Each path below is one point turned by a fixed rotation once a step. After each direction that follows a path, write how fast that rotation turns it, in degrees a step (0 if it stays still).
Each turn is a multiple of 5 degrees from 10 to 175, or 0.
Each row of a path follows its step; steps can be skipped.
path 1
step 0: [ -3.3  -1.2 -14.4 -15.6   3.8  -4.6  -9.1  -5.5   3.9  -3.3  -6.4  21.8
  -1.3   8.0  -1.8   0.7   1.7  10.0 -14.6   0.4  -3.3   0.6   7.4  -1.4
 -22.0 -16.6 -25.1   8.2   0.9]
step 1: [ -8.8  -6.2 -13.6  -9.6  27.0  -4.0  -0.1 -18.6  -7.0   8.3  -2.5  20.3
   8.6  -4.7  -0.1 -20.4   2.8   5.9   3.9   1.8   0.9  -1.3   2.2   2.8
   1.3  19.5 -10.8  -2.5   1.3]
step 2: [-15.8   8.4  -9.7 -10.0   9.6 -26.6  -3.3  -3.1  -2.8  -5.1 -10.9  10.9
  -5.0  -7.3  19.4  -0.9  -1.5  13.0 -13.3  19.5   5.1   7.7  -4.3  -4.8
  -3.9  -8.7 -12.2  -5.3  -2.3]
step 4: [ -3.7  11.1 -12.3 -10.3  16.8   5.7   1.6 -13.7  -3.9  -1.5  -9.4   6.6
   1.1  -7.0  15.4   2.0 -10.9  14.4 -11.8  19.9  -4.4 -19.1  -6.6  14.0
  -0.4   2.9 -15.3   2.6   2.9]
step 5: [-17.3   4.2  -9.7 -21.8  12.0 -13.8  14.3  -0.9  -0.5  12.9   3.4   9.5
  -0.9 -10.7  14.3 -14.6  -0.6   4.8  11.8   7.0  -1.3 -11.7  -3.5 -15.8
  -5.7  -8.2   9.7   7.9   5.7]
step 6: [-12.8  -4.8  -6.1  -6.7  -0.5   5.1 -11.5 -12.4   0.7   8.6 -18.9   8.6
 -11.6 -14.8   2.4  -2.5 -13.7   5.4 -11.7  20.4  -1.4  -4.8 -18.8   0.5
 -18.5   2.5   8.7   6.9  -2.5]
step 7: [ -3.3  -9.1 -11.2 -19.2  11.8   7.2  11.0  -4.8  10.3  10.8   0.2   1.3
   6.6  -8.8  13.4  -5.3   1.7  -5.3   0.6   5.1   3.6 -12.6   2.0   8.2
 -22.8 -13.2 -15.0  19.0   8.5]
step 8: [-11.2  10.2  -2.8  -9.8  11.1  -2.6  -9.0 -16.0  -5.6   8.2   1.6  13.8
   7.3 -13.9  -7.5 -15.4  -7.2  11.7   9.2  -2.3  -2.5  -3.1 -24.3   2.1
 -11.6  -1.6  -6.6  14.3 -10.8]
step 9: [ -8.2  -8.4   0.4 -19.6  10.6 -13.6   8.7 -13.4  15.6   6.0  -9.4   3.6
 -13.5  -8.7   6.8  -3.8   7.6  -3.6  -5.7   9.9   5.6  14.5   3.0  -6.8
 -21.4   4.1 -10.1   9.8 -11.3]
step 10: [ -3.4  -3.7 -16.3  -7.6   9.9  -3.8 -20.3   2.5  12.6   8.3  -9.5  18.7
  18.1 -15.6  -9.0  -8.0  -0.4   3.4  -8.1   1.7  10.3   5.5  -6.1   7.5
  -7.9  -2.5 -11.0  14.4   8.8]
Directions:
[ -7.6   3.6  -2.6   0.1  -0.5   0.4  -3.7   2.1  -3.6   0.1   1.7  -6.8
  -6.8   1.4  -3.4   0.2  -2.8  -1.9   0.3   2.2  -1.0   5.5   0.7 -12.9
  -1.5  -1.4  -0.9   2.5  -5.0]
115
[-3.8  0.5  2.5  5.9 -7.5  0.2 -2.0  4.1  5.6 -2.2 10.8 -3.6 -3.1  1.0
 -0.3  4.7 -0.3 -1.8  0.7 -6.5 -2.7 -1.4  1.7  4.1  2.9  5.0  1.2 -5.3
 -0.2]
0
[ 1.1  4.2 -4.1 -7.7  0.4  0.0  1.1  6.2  2.6 -7.9 -7.4 -2.6 -2.4 -3.8
  0.8  0.8 -7.4  1.5  2.1 -2.0  0.3 -4.3  3.4 -1.0  7.3  3.9  3.3 -1.1
  2.2]
40
[ 1.6  0.1  2.7 -0.1 -4.7  3.9 -5.0 -7.8 -1.3  6.9 -5.3  1.9 -4.2  1.2
 -3.8 -5.9 -5.4  0.8  7.7  0.8 -2.8  0.2  2.4  1.8  0.5  5.7  0.6 -6.3
 -2.5]
145
path 2
step 0: [ -0.9  -6.9  -0.7  -5.5  -4.0   1.2  14.0 -12.3   4.2  22.3  -4.0  -7.7
   9.2 -13.0  -5.2   8.3 -17.6 -11.6  10.6   9.7  16.8  -8.8 -10.6   1.9
   2.1   4.4  -4.1   1.8 -25.3]
step 1: [ -3.6 -14.1  -3.3  -2.9  10.6  13.3  -7.4 -18.8  -7.7  11.4  -6.4 -13.0
  20.9  -8.4  -5.2  -2.5  -1.1  -0.3  -9.4   2.8  -7.7  -2.3 -19.7  -2.0
   0.1  -9.7  12.4 -21.1 -11.7]
step 2: [  3.1   1.5   5.4  -0.8   2.3 -12.1 -13.7 -19.1   1.8 -12.5 -16.7 -12.0
  -2.2  -3.4  -9.8   1.3  -5.7  -1.8 -21.5   5.2  -4.1 -15.0  -4.0 -22.2
  10.0 -12.3   1.1   1.7 -13.3]
step 3: [ -9.3  -1.3  11.3  12.3  -3.0  -8.8   2.6 -11.0  15.3   0.1   6.3 -10.8
 -10.9  -4.4   2.3  17.7  -9.7  -4.3  -7.7  12.5   8.1 -21.2  -0.5  14.2
  10.2  -3.9  -5.0  -7.0 -22.3]
step 4: [ 21.3 -17.2  11.4   9.1   0.5   7.6  -2.6 -13.6  12.9  -2.8   5.0  -8.9
  12.5 -15.2   5.4   2.3  -3.4  -8.8   1.8  15.4   6.4   0.4  -9.8   8.1
  -0.7  -4.5   1.2 -26.4   0.9]
step 5: [  8.3  -0.4   7.1   3.3 -13.9 -11.1 -13.5 -14.8  -1.4   0.3  -4.0  -4.4
  16.5 -21.8 -12.2 -11.7  -1.9 -21.9  -6.2  -1.3   0.3 -11.5 -13.2 -11.8
  10.4  10.9   3.1  -0.1   2.7]
step 6: [-18.3   0.7   3.7  20.3 -16.1   9.7 -14.9 -10.9   9.2  10.2   8.8  -5.7
  -6.4 -18.0  -2.3   3.8  -5.2   5.5 -20.4  -6.0   0.5  -9.1  -4.2  -3.3
  16.1   3.6   6.0  -0.1  -7.6]
step 7: [ 10.7  -4.9  16.2  10.6  -2.3   5.4   5.3 -17.2  13.3  -5.1  -4.4   0.7
 -18.3 -23.4   1.8  10.3 -16.8  15.7  -0.4   4.4  -7.0   3.4   0.1  -7.0
   9.2  -8.4   2.6 -15.3   8.3]
step 9: [  5.1  -8.3 -14.8   4.6 -12.9  19.3  -4.8 -15.4   0.4  13.4  -2.5  -0.6
   6.1 -17.9   8.2  -1.4  -5.7   0.9 -16.8 -11.5   3.1  -8.7 -13.0   6.1
  -6.3  17.0 -10.0  -1.2 -12.7]
step 10: [  3.7   1.7  -2.7   1.9   0.9   6.3   8.0  -8.6   2.3  -3.1  -0.1 -10.3
   3.6 -13.4  -2.8   3.6 -27.2  10.6 -11.0 -15.2 -17.6 -13.0 -14.9 -24.9
  -3.5  -2.6   2.3 -10.9   3.4]
Directions:
[ 6.3  4.1 -3.9 -3.8 -0.9 -8.1 -1.1 -1.5  3.8 -4.0 -6.8  0.6 -1.1  1.5
 -2.6  0.6 -1.4 -6.0  1.2 -4.7  3.5  0.0 -3.1 -3.3  1.7 -5.1  7.0  2.9
  6.8]
125
[-7.6  0.6  3.5  1.7  5.8  1.4 -2.3  0.9  2.2 -1.4 -3.3 -2.0  2.8 -1.2
 -6.2 -1.9  0.1  7.1 -1.9 -4.4 -0.7  2.9  1.4 -6.2  2.2  4.8 11.1  1.6
 -2.3]
80
[ 2.7 -0.8  4.8 -2.8  7.2  0.2 -4.3  0.8 -4.5 -3.0 -1.6 -0.5  2.9 -0.1
 -0.7  3.7 -2.1 -1.4  1.2  6.4 -6.0 -1.0  0.9 -8.9  2.3  3.7 -6.2 -0.1
  9.0]
125
[ 2.1 -4.1 -4.9  2.8 -2.6 -5.3 -6.5 -3.3 -8.7  1.8 -5.7  0.0  6.7  1.9
  6.3 -5.0  3.0 -0.2 -2.8 -4.8 -5.6 -0.2  1.8  1.6  2.4  3.8  0.8  0.0
 -2.0]
95
[ 0.7 -1.8  2.0  6.8  1.1 -4.3  0.6 -1.6  5.5  1.3  0.6 -1.9 -7.1  6.5
  2.5  3.3 -7.4 -3.0  2.8 -2.7 -7.5  4.1  8.7 -1.4  2.2 -0.6 -0.3 -0.6
 -3.2]
90
